(in the rows, 128 means zero)
Named turns come first, each shown by rows before and after it. Which turns, in which order, take the first row of each pair that follows to the second? Write the first one first, as in the answered first pair.
B:
[122 150 150  76 106 105  87 146] => [134 172 152  80 110 113  93 147]
[123  76 124 147 142 102 142 136] => [112  69 131 126 129 127 122 139]
[143 129 125  98 115 128 126 169] => [148 136 127 100 120 123 135 177]
[129 147 143 108 141 129 164  66] => [120 139 138 113 141 120 161  68]
U:
[138 149 129 116 132 131 117 159] => [115 122 129 152 119 126 102 145]
[121 194 127  67 115  94 130 129] => [ 88 112 119 112  78 179  78 133]
[143 173 129 100 122 105 128 166] => [113 105 124 144  93 155  92 158]
[134 150 111 143 121 122 103 157] => [129 150 113 143 122 120 104 162]
J:
[118 122 133 125 129  78 101 163] => [117 120 132 138 127  76 107 163]
[142 130 119 146 106 133 132 168] => [139 128 122 134 105 137 127 172]
[134 136 136  93 138 186 102 161] => [124 162 138  63 137 154 101 151]
[142 171 102 154 120 164 133 122] => [141 165 100 143 118 173 123 126]
Now pairs of rows:
(2 to 3 turns a pair)
[105  71 116 168 104 172  93  96] => [138 151 104 203 141 105 155  82]  B U J
[125 146 118 130  91 166  80 141] => [153 167 106 181 127 107 139 144]  B B B
[150 128 117 127 122 166 119 173] => [160 131 111 154 131 138 142 177]  B B
[103 121 123 151  92 138  71 116] => [146 185 117 170 115 141 106 129]  B B B
[132 153 131 112 137  86 141 142] => [148 128 129 162 143 109 155 148]  J J
[108 129 152 143 104  86 159 104] => [ 93 134 156 102  95 142 118 105]  B B B
[139 124 134 100 129 170 111 153] => [159 133 130 143 156 114 158 155]  B B B
[123  86 129 138 111 166 143 104] => [109 118 135  74 113 130 127  92]  J J J
[147 173 132  70 143  90 136 172] => [116 116 131  74 136  53 130 168]  B B B
[114 137 117 139 113  75  82 118] => [151 177 125 129 140  74 125 113]  U J J
[160  94 130 132 152 185 156 109] => [161 121 135  93 167 124 175 101]  U B U
[149  93 150  59 144 104 136 183] => [143  93 137 110 151  50 163 161]  U U J
[147 154 134  59 144 127  93 162] => [109  83 118 155 117 147  60 146]  B U
[127 155 109 189 112 152 114 136] => [114 165 121 111 106 151  83 143]  J J J
[128  45 132 147 124 123 112 197] => [154  96 125 147 150  61 161 191]  U J
[119 115 120 145 124  71 135 114] => [131  92 122 176 122 126 135 130]  J J
[126 180 120 117 133 102 124 113] => [112 156 128 104 115 151  92 123]  U J
[164 158 117 144 152  57 147 136] => [175 116 111 196 147 131 139 161]  J J
[124 112 140 159 147 119 172  88] => [102  95 147 119 125 173 122  91]  B B B
[140 196 137 103 113  87 119 140] => [108 129 134 142 109  50 117 116]  J B B
[144 153 135 136 113 181 109 153] => [144 130 129 185 131 107 144 148]  B B B
[126  84 119 107 152  80 158 104] => [124 100 134  55 139 137 132 118]  B U B
[153 178 125 125 137 109 139 130] => [130 138 131 113 108 165  93 139]  U J
[119 137 107 160 120  90 118 117] => [104 135 113 134 106 137  85 120]  B B B
[ 88 147 126 108 104  93  82 112] => [ 85 133 128 111  99 117  71 115]  U U
[106 137 130 163 144 112 155  85] => [ 89 114 139 134 122 149 110  86]  B B B
[163 159 128 104 136  99 146 113] => [162 138 132  90 123 160 123 129]  U U U
[138 101 142 117 120 195 126 130] => [125 155 136  70 128 105 134  97]  J J J
[134 163 140  99 151  97 152 139] => [106 133 130 143 140  68 141 118]  U U
[132 116 148  84 122 179 112 113] => [167 149 140 132 153 119 171 120]  B B B
